In the rows, 128 means zero.
Turns, then the turns between two rows, first turn first; the first pair answered:
z686:
[115 133 151 107 137 104 142 125 115 118 124 131 106 166 120 138 137 142
  89] => [109 110  95 107 130 121 110 135 113 129 124 135 103 159 112 153 126 112
 114]
[115 165 112  82 108 172 129  93 155 111  88 136 146  88  94 120 120 180
 129] => [131 143 152  82 170 115 148 122 113  92 110 126 123  98 144 105 154 163
  55]
[112 130 105 117 116 151 124 116 117 116 121 142 122 135 137 134 119 152
 133] => [115 135 132 118 127 140 138 114 113 110 125 140 122 139 148 126 127 162
 115]
[103 126  76  42 128 109 153 109 109 125  86 132 103 128 121 103 147 173
  87] => [102 123  65  43 121 115 146 108 111 129  85 134 101 126 117 107 143 168
  96]
z71:
[104 101  50  99 144 169  90 127  84 116  88 125 100 140 128 156 138 179
 113] => [122 120  93 146 169 151 117 127  49  75 102 150 107 134 164 137 146 176
  96]
[134 169 121 163 114 135 167 116 141 101 154 123 125 139 113 101 122 166
 118] => [134 171 136 158 111 133 166 118 155 115 154 114 133 141 108 102 123 163
 122]
[149 227 137 145 103 169 141  81 113  83 114 145 143  64 150 128 113 121
 125] => [149 233 167 134 101 161 143  85 140 105 114 129 157  69 138 131 114 111
 130]
[143 124 159  56 143 131  95 137 168 152 122  97 123 117 106 128 137 134
  99] => [137 110 105  51 139 146  88 133 147 140 119 107 104 115 109 131 132 147
  96]
z33:
[134 105 121  91 128 123  94 149 158 142 114 108 132 102 106 126 139  99
 146] => [134 114 131  87 127 126  97 145 164 139 110 109 137  96 102 123 140 105
 148]
[ 99 126 134  86 123 150 105 125 167 140 141  81 121 139 105 137 128 145
 153] => [102 141 147  82 126 151 108 118 166 126 132  89 129 124 106 130 135 158
 147]
[122 128 143 101 129 120 126 126 142 150 102 109 129 136 118 120 137 126
 118] => [125 132 145 100 132 119 126 123 139 144  99 114 128 131 120 117 140 131
 113]
z141:
[129 131  79 129  95 149 143 119 106 117 127 142  97 156 128 144 103 161
 133] => [138 144  82 140 103 158 119 124 111 114 123 160 129 117 118 147 106 114
 169]
[146 163 216 128 122 114 157  96 162 149 123 124 167 133 145 111 120 108
 140] => [137 151 198  64 137 111 132 105 171 156 105 109 158 113 131 114 141 114
 115]
[140 127 136  96 127 142 134 163 138 131 111 166 157  90  98 146 156 151
  93] => [140 127 150 142 111 140 176 151 125 129 130 167 139 140 118 144 135 179
  84]
z65:
[131  85 144 122 155  99 116 147 131 121 174 121 133 123 132 149 150 119
 119] => [131  85 144 122 155 101 116 147 131 120 173 121 133 122 133 151 150 119
 120]
[153 110 156  33 155 123  82 134 113 107 128  68 135  87 117 114 171 143
  52] => [156  83  92 100 155 131  94 135  47  73 153 103  96 116 160 114 151 145
  46]
[147 156 163  95 128 118 116 117 178 113 100 111 140 112 111 130 137 134
 132] => [136 127  87  85 132 130  95 124 141  96  96 122 105 109 122 136 141 143
 114]
Then:
Each pair is two turns apart.
[137 123 134 109 172 114 135 126  81  91 119 154 124 116 160 111 161 140
  68] => [145 142 192 138 165 101 154 125 106 106 132 146 151 125 159 108 154 120
  87]
z71, z141
[123 108 128 111 124 121 114 129 148 143 131 104 129 131 118 136 133 117
 132] => [119 107 105 107 124 127 114 126 136 132 128 110 118 133 119 136 133 135
 124]
z686, z65
[124 100  85 126 108 138 117 128 156 170 131 110 117 150 111 144 116 125
 160] => [125 105  86 131 108 139 115 128 158 169 133 113 122 145 109 143 116 117
 167]
z141, z141
[123 149 100 119 104 151 133  99 115 101 104 146 123 119 112 115 117 191
 146] => [132 138 109 119 134 127 143 113  89  86 113 145 108 125 138 108 133 187
 109]
z33, z686
[106  88  72 127  67 158 126 128 145 164 145 123 132 147 123 133 109 144
 152] => [125 120 184 124 109 111 179 126 137 135 149 114 136 150 153 103 140 175
  85]
z33, z686
[128 164 175 107 140 118 138 119 144 148 137 105 119 115 124 118 150 145
 121] => [122 156 137  79 141 129 117 121 141 145 125 106 110  99 114 123 155 148
 120]
z141, z65
[142 145 140 111 131 116 144 142 146 146 114 133 125 153 122 142 134 133
 122] => [143 127 114 120 140 114 134 152 128 145 119 138 114 157 133 146 134 116
 119]
z686, z65
[131 183 130 154 123 157 128 107 108  89 122 166 150  80 130 127 129 171
 136] => [126 176 129 150 119 153 147 104 104  91 125 155 128 109 138 125 128 200
 115]
z141, z141
[134 145 136 118 139 126 130 121 126  97 111 143 131 103 124 114 133 145
 119] => [136 143 135 134 136 126 135 119 120  92 116 147 130 107 132 112 129 145
 120]
z65, z65
[118 124 148 112 124 128 156 135 149 142 104 140 129 137 112 137 145 157
 116] => [120 128 136 106 125 138 139 135 152 142  96 148 142 115 102 140 143 142
 135]
z141, z65
[117 136  71  92 124 162  91 126 100  83 117 188 138  50 133 108 155  98
 139] => [112  99  40 105 112 159  79 141 107 122 136 171 124  85 133 128 139  65
 153]
z33, z33
[140 139 165 131 174 127 137 112 125  88 137 147 146 112 141 119 162 116
 111] => [132 108  96 132 156 148  99 123 128 114 142 148 141 114 127 142 146  75
 150]
z686, z33
[108 151  89 159  91 168 145  78  66 116 122 157 131 153 129 122 127 189
 143] => [129 160 192 166 134 114 175  96  72 120 138 135 147 163 155 106 152 165
 102]
z686, z71
[136 111 161  93 183 117 104 136 121 132 123 153 165 113 156 131 140 106
 102] => [135  94 137 108 184 116 103 142 106 135 133 157 152 129 168 138 134  97
 100]
z33, z65
[103 136  67 139 121 162 157 118 108  99 102 125  57 159 126 128 128 196
 164] => [115 155 132 189 109 150 186 115 128 114 121 121  83 183 130 127 114 181
 189]
z33, z65
[ 99 106 150 143 120  99 157 150 108 104 143 140 113 168 163 111 115 150
  94] => [ 98  75 106 119 130 101 109 176 120 135 142 130 117 148 147 132 119  90
 118]
z65, z686
[ 90 112  82  97  84 162 120 123 150 138  95 128 112 158  86 147 121 164
 121] => [108 121 104 188  96 148 157 120  97 100 128 164 107 178 134 133 111 159
 116]
z65, z71
[125 159 153 131 135 112 126 144 152 129 134 132 131 111 144 129 145 114
 132] => [119 145 141 112 138 106 128 147 146 132 135 122 110 124 148 130 149 135
 107]
z141, z33
[139 143 119 156  86 144 140 149 151 136 152 109 126 130 113 142 115 147
 104] => [140 155 128 138  88 145 138 145 156 128 142 110 133 114 104 137 124 156
  99]
z65, z33
[139 101 157 147 158 111 113 120 136 184 155 118 118 165 136 136 151  72
 129] => [122 103  89 142 117 155  93  99 142 184 139 131 113 157 110 146 128  96
 168]
z686, z71
[120 158 144  74 150 128 123 134 123  89 123 119 113 110 129 117 139 161
 104] => [127 138 131 131 155 118 137 141  87  82 152 130  96 142 161 120 127 145
 101]
z33, z65
[134 181 157 182 132 148 176  97  80  62 113 168 124 104 146 105 130 161
 128] => [119 180 146  73 139 152 135 102 124  88  72 138 131  59 101 113 158 171
 115]
z65, z65
[144 147 177  89 159 132 119 133 144 116 123 122 146  63 122 121 128  88
 121] => [149 156 199 159 143 133 157 120 131 111 148 136 147 101 141 120 104  95
 137]
z141, z141
[107 118 125  73  81 174 145  93 145  90  78 128 129 110  80 136 127 171
 115] => [121 130 142 115 103 164 164  91 104  47  89 157 128 103 113 119 133 176
  99]
z71, z71
[130 134 126  93 133 131 107 139 131 137 117 124 130 101 120 124 133 135
 115] => [131 137 151 137 115 125 146 129 128 140 137 121 121 146 135 123 111 155
 113]
z141, z71
[126 143 103  90 116 157 103 107 157 141  99 132 138 109  63 151 123 140
 160] => [132 149 167  68 146 116 135 113 154 137 104 109 126 126  83 135 146 167
  99]
z686, z71
[ 93 164 143 129  81 154 143 112 125 108  88 116 169 137 114 104 134 169
 149] => [ 90 161 127 130  80 157 140 110 117 102  88 122 161 137 115 104 132 176
 147]
z71, z71
[143 111 176 105 138  82 167 162 115 145 158  86  94 153 155 126 152 142
  73] => [138 101 147  89 141  88 155 163 106 140 150  87  84 147 154 130 154 146
  64]
z65, z65
[119 145 131 142 111 149 139 132 112 123  96 160 113 121 135 132 103 173
 105] => [121 156 156 126 111 146 138 132 133 133  90 151 127 115 122 131 107 172
 109]
z65, z65
[114 127 202 156 155  72 122 167 119 105 132 160 110  83 147 105 119 106
 149] => [100 118 177  83 147  82  91 172 155 135 104 134 111  66 109 117 128 111
 150]
z65, z71
[105 144 120 159 119 167 155 105  96 128 134 154 101 151 170 115 124 167
 118] => [114 148 157 173 127 150 163 110 102 138 142 148 112 158 176 113 124 150
 120]
z33, z71
[124 138 119 186 115 145 135 153  93 151 152 112 111 133 115 136 109  80
 163] => [109 170 146 101 101 158 137 134 139 155 110  88 122 105  74 128 127 145
 146]
z141, z686
[135 142 138  95 156 135 116 127 121 101 109 142 139  96 126 115 145 139
 109] => [143 144 159 124 161 124 131 129 112  98 122 146 142 107 139 112 142 130
 107]
z65, z71
[117 123  95 145 114 144 134 114 110 120 133 134 100 148 139 142 110 142
 124] => [123 144 130 109 131 139 103 124 144 134 115 129 144  95 112 142 129 101
 149]
z65, z141
[146  81 114 150 126 120 125 135 115 139 156 134 155 129 134 142 131  72
 119] => [133 110 108 146  83 156 131 106 143 141 138 140 169 125 105 145 111 113
 151]
z686, z71
[134 155 173 195 117 119 145 126 156 105 113 151 147 138 189 127  80 108
 188] => [117 102  56 106 154 126  87 149 110  88  86 150  90 104 193 134 115 117
 130]
z141, z65
[147 148 151 167 126 124 134 104 152 138 142 119 141 124 106 161 123 114
 175] => [151 167 157 157 148 120 138  98 126  96 130 140 138  95 118 146 143 136
 148]
z33, z33
[131 164 103 141 132 142 142 130 113 105 147 172 133 101 139 138 121 130
 145] => [135 179 148 127 135 129 152 128 133 111 142 159 147  98 133 132 129 134
 138]
z686, z65
[124 129  97 125 134 127 153 114 119 110 136 139 114 132 140 120 119 138
 132] => [127 144 131 137 127 123 166 111 134 116 138 136 128 136 133 117 115 138
 142]
z686, z65
[121 134 119 115 122 137 151 111 109 108 123 130 111 127 135 115 131 173
 102] => [124 128 125 136 125 129 158 116 100 106 135 130 109 140 146 114 127 163
 101]
z65, z33
[128 160 122 106 130 124 161 122 105 102 129 122 123 118 143 119 140 195
  98] => [132 165 116  82 142 131 128 132 116 102 114 129 145  75 129 119 150 161
 117]
z141, z141
[148 142  59 171  91 138 152 120  99  85 110 151 112 148 167 153  85 160
 131] => [154 134  77 171 113 119 159 129  85  79 117 147 108 154 185 147  97 155
 105]
z686, z686
[150 122 140 174 111 181 118 126  79 104 102 153 109 143 155 133  73 128
 136] => [157 154 205 154 121 168 127 124 103 103  91 143 137 120 143 122  89 133
 129]
z65, z33
[135 147 149 191  93 112 153 102 137 144 156 117 128 180 124 138  99 137
 143] => [128 158 166 121  98 115 125 105 181 167 128  94 150 146  86 140 117 134
 147]
z65, z141
[117 118 121  96 110 121 152 146 127 154 141 101 101 150 135 115 136 159
 129] => [122 125 115  75 123 126 119 156 136 155 128 109 126 104 120 120 147 120
 151]
z141, z141
[141 163 165 128 137 119 139 128 132 106 132 147 147 107 125 117 131 124
 127] => [137 131 100 125 140 130 109 139 111 107 136 156 132 100 128 129 127  98
 136]
z33, z686
[129 112 121 119 129 147 160 144 114  69 118 164  51 152 170 121 135 190
  76] => [157 158 201 179 130 146 139 151 155  85 126 188 145 100 149 123 127  84
 169]
z141, z71
[144 122 191 174 149 159 150 124  82  96 198 150 135 138 131  82 124 106
 133] => [136 100 134 174 128 182 113 131  95 122 200 151 138 136 112 103 108  71
 176]
z686, z33
[120 120 148  97 111 115 125 128 161 161 127  89 113 159 104 131 135 135
 132] => [120  96 110 100 128 108 118 139 126 147 134  96  88 163 125 132 141 129
 109]
z686, z65
[124 155 146  88 138 122 124 117 136 110 105 114 126 100 116 114 143 151
  99] => [131 113 104 151 150 109 119 138  91 111 141 127 103 130 154 125 129 102
 103]
z141, z686
[135 156 103 173 105 173 142 101 112 101 124 174 135 116 122 127 106 145
 161] => [145 167 149 184 120 153 155 105 111  95 131 174 146 114 134 118 114 134
 152]
z33, z71
[142 111 141 107 146 117 127 162 137 148 127  99 121 148 127 155 130 127
 103] => [138 133 155 108 123 131 137 144 157 147 117  99 133 149 109 154 121 150
 120]
z686, z686
[115 130 130 115 107 137 144 116 147 144 127  98 117 151 111 130 126 155
 127] => [116 127 114 142 106 140 152 115 126 129 133 113 107 158 126 128 119 160
 127]
z71, z65
[130 110 130 106 165  92 135 161  96 121 135 119  85 136 156 128 154 150
  52] => [124 114  71 197  99 144 129 137 103 132 153 154 104 156 141 151  95 123
 152]
z686, z65
[125  99 113 127 150 123 132 143 117 117 109 147 106 130 131 150 136  89
 102] => [117 119 103 145 106 152 140 119 137 124 102 154 120 140 110 155 109 113
 141]
z141, z686
[120 127 158  75 177 117  96 154 154 140 115  89 126  95 108 133 177  98
  81] => [114  80  76 170 138 136 106 152 117 155 159 105  89 173 136 157 126  80
 118]
z141, z686
[127 167 127 140 123 117 130 142  92  89 118 165 152 106 146 145 120 157
 147] => [123 160 126 132 120 114 143 138  89  93 122 154 134 127 153 145 120 184
 127]
z141, z141
[136 104 147 109 159  84 104 174 144 160 139  98 119 140 152 133 140  94
 107] => [121 124  98 111  97 143  89 142 175 169 118 111 134 133 107 146 107 122
 175]
z65, z686
[151 141 140 162 125 172 110 128 146 136 119 139 180 109 133 122 108  93
 191] => [159 157 207 153 146 142 150 127 143 122 121 126 175 123 154 103 127 127
 139]
z71, z686
[130 119 134 127 123 124 142 129 130 150 131 111 122 154 138 120 120 132
 118] => [128 116 117 127 123 129 139 128 122 145 129 115 115 153 141 123 121 137
 119]
z71, z71
[100 152 110  89 105 170 139  82 172 156 114 109 122 173 115 135  93 155
 131] => [114 133 150  92 157 120 159 106 138 143 136  97 101 188 159 120 122 143
  64]
z686, z33
[121 159 158 127 173  97 138 186 173 110 121 136 126 109 154 155 151 122
 127] => [116 145 137 153 159 101 162 176 152 104 134 139  95 148 171 155 135 153
 110]
z65, z141
[130 109 107 139 145 116 117 138 113 135 145 125 115 136 144 135 121 107
 119] => [134 117 134 143 148 107 124 140 121 140 147 119 127 137 143 132 124 103
 119]
z71, z71
[120 161 159 146  95 104 134  78 160 124 138 140 134 149 137 138 117 130
 176] => [104 132  74  86 103 121  95  87 140 116 118 140 103 128 128 146 130 145
 153]
z65, z65
[ 98 152 125 158 166 117 124 116  86  94 113 148 139  97 119  94 126 148
  85] => [100 156 166 136 170 101 128 119 113 113 110 127 152  99 109  93 132 145
  79]
z71, z141
[133 171 162 138 107 135 171  76 129 139 158 118 123 160 158 114 143 173
 148] => [135 185 169 128 106 143 151  77 151 147 146 121 151 129 138 118 144 149
 175]
z65, z141
[127 108 117 139 143 113 108 154 125 151 133 125 132 131 126 148 132  86
 137] => [119 109 102 135 127 125 104 147 134 155 128 124 133 132 113 153 124  95
 149]
z33, z71
[131 137 106 138 126 150 138 125 119  86 124 149 101 131 131 123 110 160
 153] => [143 147 165 143 145 123 158 134 126  89 133 138 115 137 140 114 121 151
 136]
z686, z71
[136 148 109 120 142 141 122 120 102 103 121 134 120 104 113 122 124 125
 122] => [139 154 121 119 146 137 128 117 101  99 122 133 122 105 117 118 126 130
 115]
z686, z686
[110 115 123 104 121 126 138 132 143 137 139 110 111 148 138 130 134 149
  98] => [112 111 109 137 114 132 140 132 130 133 150 120 107 158 146 134 122 139
 112]
z686, z65
[131 134 150 109 127 128 137 129 127 128 130 122 135 120 120 128 144 109
 136] => [125 124 139 115 113 131 151 123 122 134 136 117 118 147 124 131 133 132
 129]
z71, z141
